Rows are one point carried round by a steady rotation, each followed by how many steps it has turned.
The counts run from 0 to 424.
[136 154 153 168 106 138 108 100 170  84 134  81 127 106  57 152  99 124
 119 137 144  59 100 128 129 129 100 120 126 133 117 152 126 105 140 134
 138 127  92 145 170 148 128 138 153  87 115 138 141 179] -> 79
[156 136 125 142 141 155 107 106 143  84 165  75 119 134 105 128  95 109
 111 144 122  77  76 114 100 149 160 127 139 149 149 104 102 142 117 141
 117 132  76 115 164  79 105 135  92 134 108 152 136 173] -> 188
[179 128 141 110 125 147  62 128 141  75 136  74 146  99 102 140 102 126
  95 139 143  68 112 101 116 173 154 118 107 135 154 135 109 132  94 135
 131 128 124 128 145  89  97 129 135  80  98 121 135 131] -> 391
[152 156 137 126  96 148  64 116 141  92 142  66 133 115  80 161 120  93
  84 126 152  69 125 129 148 130 141 133  97 146 162 156 113 135 107 133
 133 123 117 132 120 117 104 147 135  74  95 121 137 120] -> 11
[155 152 108 153 135 120 111 107 172 101 133 104 157 126  96 146 106 152
 125 114 140  52 124 122 122 116  95 117 162 132 129 148 125 121 150 132
 145 110  61 122 171 168 113 135 160 117  85  88 127 160] -> 135
[216 160 118 132 181 157 111  83 165 129 144  93  96 135 107 129 125 116
 142 124 125  89 155 120 134  94 116 122 166 166 109 142 114 118 125 127
 134 132 100 103 119 153  76 145  95 105 119 109 123 145] -> 216
[214 153 148 132 163 151  89  94 140 104 144 116  93 110  86 149 106 126
 130 135 153  72 120 118 136 133 111 142 108 155 118 153  83 119 114 135
 120 136 129 127 115 118  74 130 104  79 117 135 139 151] -> 272
[140 179  90 147 110 107 108 121 168 119 144 107 139 139  90 153 133 117
 115  85 139  67 105 125 137 100 102 121 170 132 127 145 129 140 158 142
 124 109  65  98 134 149  96 160 123 132  91  90 117 165] -> 4
[193 182 107  91 145 127 101 147 169 113 111  99 154 106  83 128 121 157
 103  99 134  78 143  98 123 108 137 109 122 122 128 149 135 156 121 146
 140 123 113 110 139 153 114 167 136  82  94  99  99 138] -> 203
[187 131 150 141 128 172 105 118 167  92 140  49 105 110  94 148 129  84
 133 117 133  98 104 105 153 135 129 117 148 149 117 164 131 100 124 126
 117 139 113 107 136  96  94 145 113  83 155 152 139 153] -> 311
[201 159 128 124 131 136  91 118 143 116 141 114 138 122 105 167 138 106
 125  80 156  56 135 109 143 148 134 125 123 135 150 161  90 164 114 146
  98 117 105 102 112 104  77 128 122  88 102  98 136 115] -> 293
[185 143 165 149 134 173  87  99 157  90 139  67 102 108  87 149 112  96
 118 141 146  87 123 122 152 119 121 141 111 160 134 161 102 104 128 137
 132 141 126 135 133 127 104 137 129  65 137 145 142 149] -> 273
[135 127 121 164 124 135  85 122 148  82 145  81 156 132 119 142  91 119
 101 136 146  56  63 112 129 116 126 132 134 149 152 126  98 113 143 142
 145 121  64 116 179 106 109 132 145 109 102 128 143 166] -> 417
[165 141 134 134 117 140  97 119 139  87 146 105 148 128  97 154  93 127
 101 120 142  49 100 112 104 162 154 134 101 139 173 130  86 165 111 152
 114 126  81 133 167  92 118 124 128 114  87 125 140 140] -> 357
[175 137 122 145 142 134 118 136 154  92 150 104 135 131 115 137 113 125
 136  95 143  71  54  89 121 143 123 110 157 130 127 131 105 129 140 149
 104 127  70  85 168  72  90 137 107 122 140 146 137 169] -> 285
[178 176  89 118 129 133  99 115 161 130 140  70 132 144 103 145 148 101
 104  93 126  89 154 114 145 104 150 122 165 146 146 148 133 161 116 134
 125 113  89  89 115 141  89 161 105 113  85  80 114 124] -> 351
[167 141 134 147 118 166  96 132 145 105 140  57 128 130 118 156 142  67
 119  99 142  86  93 103 173 120 143 139 144 151 148 165 111 135 125 142
 110 123  98  92 126  88  87 148 110  84 139 135 144 135] -> 349
[206 163 121 128 161 138  91  95 159 116 130 105 130 115  91 149 121 136
 121 120 144  63 173 117 138 104 108 128 133 151 126 160 111 132 124 129
 143 126 115 127 126 172  90 140 141  82  87  83 121 125] -> 330
[154 153 118 169 144 141 130  92 178 106 147  72 109 137  86 129 116 112
 133 133 116  84 115 127 122  96 108 120 183 149 111 137 138 112 150 129
 143 127  61 115 167 161 115 152 118 127 111 115 125 186] -> 249
[188 149 115 123 169 140 122  96 151 108 157  97 114 141  99 119 104 121
 126 122 112  76 122 115  90 146 157 124 151 156 142 109 103 164 109 143
 113 131  74 103 160 103 103 136  72 144  96 128 120 164] -> 187
[166 167 131 145 154 137 117  98 174 101 131 105 121 121  74 123  95 153
 116 149 128  73 119 125 111  92 101 122 134 150 120 134 114 111 148 144
 159 129  86 138 170 172 125 152 137  98 110 124 115 184] -> 304
[196 184 109  97 158 151 102 101 156 124 141  84  97 125  79 115 126 118
 111 124 114 106 153 122 117  97 151 124 142 161 129 131 125 153 112 134
 130 133 116 116 112 149  92 166  82 106  92 113 100 148] -> 182
[221 167 115  91 173 150 118 136 162 112 138  97 116 118  95 107 122 139
 129 106 119 101 118  91 107 135 156 109 135 137 116 129 128 149 110 146
 110 136 110  95 142 108 101 156  80 105 131 142 104 157] -> 373
[204 184 117  98 175 157 107 117 164 118 127  94 128 124  77 117 106 141
 106 129 124  91 156 110 106  93 149 126 113 152 134 136 115 152 121 141
 149 133 110 125 152 168 117 160 111  88 100 119  93 151] -> 241
[186 153 148 154 145 146  99  82 144 102 168 111  79 128  75 150 105 105
 129 137 143  77  95 135 125 132 113 143 126 150 119 136  86 122 123 140
 110 137 104 121 120 112  78 131  85 113 125 158 140 168] -> 213
[202 139 116 119 174 151 104 119 136 109 148  87 136 135 131 133 117 112
 119 108 128  75 127  90 115 140 168 129 143 158 161 125  90 169 102 145
 116 124  77 103 157  91  99 130 100 118  99 110 116 128] -> 128
[216 171 132  91 150 146  91 132 157 103 134 109 115  94  72 126 119 140
 122 112 139  86 119 101 119 150 143 106 110 122 120 143 117 149  98 147
 114 139 141 110 118 102  88 149  95  82 123 136 115 146] -> 145
[213 161 120  93 173 154  99 115 173 105 129  86 122  99  80 111 113 157
 123 135 120  92 153 108 108 128 140  98 138 138 111 139 142 128 108 128
 142 136 123 116 140 151  99 155 117  92 104 109 104 150] -> 51
[128 159 136 162  75 121  92 128 160  90 140  93 147 112  70 171 120 109
 105  99 157  64  82 121 149 130  99 125 133 120 134 161 118 124 147 148
 117 123  85 120 141 119 114 137 151  92 114 126 141 165] -> 231
[177 179 119 111 154 128 104  90 172 104 136 107 126 111  62 117  95 163
 110 135 119  72 150 121  84 125 139 112 125 138 131 121 123 146 116 140
 147 135  92 140 160 162 126 152 114 112  76 111 104 167] -> 17
[208 148 152 132 138 142  94 123 152 100 129 116 124  95  79 159 124 127
 143 102 159  61 123  96 141 162 106 117 116 121 121 168 109 128 113 143
 102 134 134 111 120 110  81 129 132  72 131 125 144 133] -> 141
